One hidden turn or mirror swaps the rows below in pairs. Which row is each named row swapped with?
The rows were stretched afterwards, more along some directions than others.
vorur: [ 20.1 -46.2   5.6 -42.4 -27.9 -14.8   2.5  -8.5   7.7  -0.7 -63.7 -59.6
  26.3  -1.9 -31.5  24.4]
naro: [ 25.9 -42.7 -13.8 -10.9   1.5  -6.3  -8.5  39.7  -3.4  -6.7 -42.3 -41.5
  24.8 -13.5 -17.0   4.7]
nuzos: [ 31.8 -28.2  10.6 -22.7  -4.1 -27.1  -6.1  28.9  -7.5 -36.7 -12.6 -43.9
  27.6 -26.3 -24.3  12.4]
Pidin: [ 15.8 -12.6   2.8 -13.7  -3.4 -18.6   6.8  13.9  -1.0 -31.7  -1.3 -36.8
   9.6 -12.1  -9.5   1.5]
Vonat: [ 30.1 -28.6  -6.8   7.8 -21.4 -20.8   2.7  -6.0   3.5  24.7 -54.2 -20.7
  27.7  -6.0 -34.4  13.4]
Guke: [ 26.0 -26.1  -0.8   3.4 -14.3 -32.4  -4.5  21.6 -13.3  12.2 -49.6 -17.2
  28.9 -19.4 -29.5   6.6]
gub: [ 11.9 -12.5   4.3  10.4 -14.5   6.3  -5.9  -7.9  -7.8 -27.5 -10.3 -14.9
  29.8  -2.9 -16.0  11.1]
vok: [ 29.8 -28.8  13.1 -13.4  -0.2 -31.4   2.2  33.1  -8.2 -36.4  -2.3 -33.4
  19.2 -17.5 -10.6   4.0]
peseg: [ 28.1 -39.2   1.8   1.7 -11.5 -15.3  -0.5  -4.5  10.6 -20.7 -40.4 -50.6
  18.5   4.5 -14.5  24.6]
pase: [ 23.0 -15.4   3.5   4.0  -0.3 -10.5  -4.1   8.1 -25.0 -38.6  -6.1  -0.8
  27.6  -8.3 -11.1  16.3]
bag: [ 17.6 -44.6  13.1 -37.1 -24.3 -17.0   3.1  -5.3   6.1  -4.3 -66.1 -58.4
  34.0 -11.3 -28.9  25.3]
gazu: [  2.0 -32.9 -13.1 -31.6  -2.3  -2.3   4.1  45.6 -11.4  -3.4 -40.1 -40.4
  14.6  -6.3 -17.9  -1.6]
tenud: [  8.3 -36.1  -9.0 -23.4  -1.5  -4.7  -6.2  48.9 -12.2  -8.8 -32.0 -35.6
  25.5 -16.1  -9.0  -0.8]
Rov: [ 34.4 -26.0 -13.8  13.6 -19.1 -15.4   7.5  -5.4   0.5  24.1 -49.9 -23.2
  25.0 -13.5 -36.6   8.7]
Pofen: [  1.5 -28.9  -6.5 -28.0 -15.7   8.9   8.6  18.4 -12.2 -21.1 -36.0 -62.3
  19.3   7.5 -23.4  21.7]
Vapo: [ 27.4 -47.6   2.9 -33.9 -31.3 -15.7   0.9  -3.4   3.3  -3.0 -61.2 -61.6
  32.1  -8.3 -25.7  18.1]
lerik: [  9.1 -15.9   9.3   7.9 -15.2   6.7   0.6  -2.1  -7.7 -34.1 -10.6 -24.8
  26.5   0.9 -14.6   9.3]
Zul: [ 27.9 -21.2  11.8 -22.0  14.5 -28.8  -0.2  32.4  -8.3 -37.4 -12.8 -22.5
   8.0 -20.4  -7.1  19.6]
ruba: [  5.8 -14.4   1.0   1.2 -15.6  -1.1  -6.3   0.1 -19.7 -37.5  -4.7  -8.2
  25.0   0.2 -10.4   1.7]
rudum: [ 34.4  -8.6  -1.9 -11.1  -4.1 -20.9   5.6  27.9  -1.4 -21.1 -15.6 -28.2
  18.6 -27.8 -16.2   6.6]
zeda: [  9.4 -41.4 -16.9 -18.1  -5.3  -7.1  -1.1  44.7 -10.8  -6.2 -30.4 -35.5
  21.3  -6.9 -15.9  -6.7]
muv: [ -1.5 -27.8  -4.1 -29.2 -13.6  12.5   9.2   7.4  -5.9 -17.0 -38.2 -61.3
  17.1  16.3 -28.9  25.4]
dabo: [ 12.5 -11.6  10.7  13.5  -6.0 -11.3  -9.7   6.5 -19.6 -34.0   6.8  -2.1
  16.3   4.5 -11.5   4.2]
sozo: [ -1.2 -29.0   8.0 -24.7  -8.7   9.4   4.7  14.3  -6.7 -22.9 -36.3 -65.3
  25.3   9.0 -21.7  19.1]
zafis: [ 28.2 -47.6   1.5   1.0 -18.7  -6.5 -19.6  11.0  -0.4 -35.8 -35.3 -51.5
  29.5   0.6 -18.2  27.7]
zin: [  7.0 -39.5 -12.5 -33.7  -1.4  -6.1  -2.0  44.6  -4.1  -3.7 -40.2 -38.6
  12.4  -3.5 -17.6  12.9]
Sev: [ 26.4 -28.2  -8.7   5.2 -21.4 -13.1   3.7  -4.2  -4.0  22.7 -57.2 -22.6
  33.0  -7.6 -31.2  -1.4]
kepoz: [ 27.2 -25.5  17.2  15.8  -5.2 -14.6  -8.4  14.5 -18.0 -34.7  -8.4  -9.5
  27.9  -0.9 -14.5   4.4]
debot: [ 28.6 -23.4  -6.5  14.9 -21.0 -23.6   7.1   3.5  -1.7  21.6 -47.8 -22.2
  36.1 -22.5 -30.5   3.9]
risuf: [ 11.1 -15.7  11.3 -23.1  -4.6 -21.7   4.4  25.4   3.4 -27.9  -7.9 -40.8
  11.4 -21.1 -13.4  10.8]
ner: [ 27.4 -21.3 -12.1   6.2 -15.5 -25.5   1.7   0.4 -10.3  19.9 -45.9  -9.9
  30.2 -14.9 -26.5   3.2]
vad: [ 28.0 -30.9  11.3 -23.5 -10.0 -39.3 -11.6  22.3  -1.0 -26.6 -36.3 -52.3
  13.7 -17.2 -16.0  34.7]
zopi: [ 19.4  -8.6  -8.5   7.8 -10.6   7.5  -3.5  21.2 -19.6 -32.8 -10.2  -7.4
  29.5 -10.3 -17.2   6.0]
guku: [ 23.9 -24.5   4.4 -17.3   2.4 -25.9  -0.9  19.2   2.3 -31.4  -6.6 -25.0
   4.9 -16.8 -11.2  13.8]
fufig: [ 12.1 -16.5  17.3 -28.9  -2.4 -18.6   2.6  21.3  -0.7 -33.9 -12.7 -39.3
  11.8 -17.6  -6.2  12.1]
dig: [  6.4 -42.1  15.8 -30.4 -11.6 -27.8 -14.6  24.8 -12.0 -33.0 -36.1 -35.0
  14.1   3.2  -2.1  20.5]
Dupo: [  7.2 -39.2  -6.0 -33.0  -3.6  -8.8  -8.2  53.7 -16.5  -6.1 -31.4 -35.1
  13.4  -7.5 -13.9  -2.6]
soru: [ 24.9 -10.7   0.6   4.2  -3.7  -3.9  -5.3   5.9 -20.1 -37.1  -8.8 -22.0
  33.1 -12.4 -28.5  21.1]

Swapped with peseg: dig
Swapped with soru: nuzos
Swapped with debot: tenud
Swapped with Pofen: Vapo
Swapped with bag: sozo
Swapped with muv: vorur

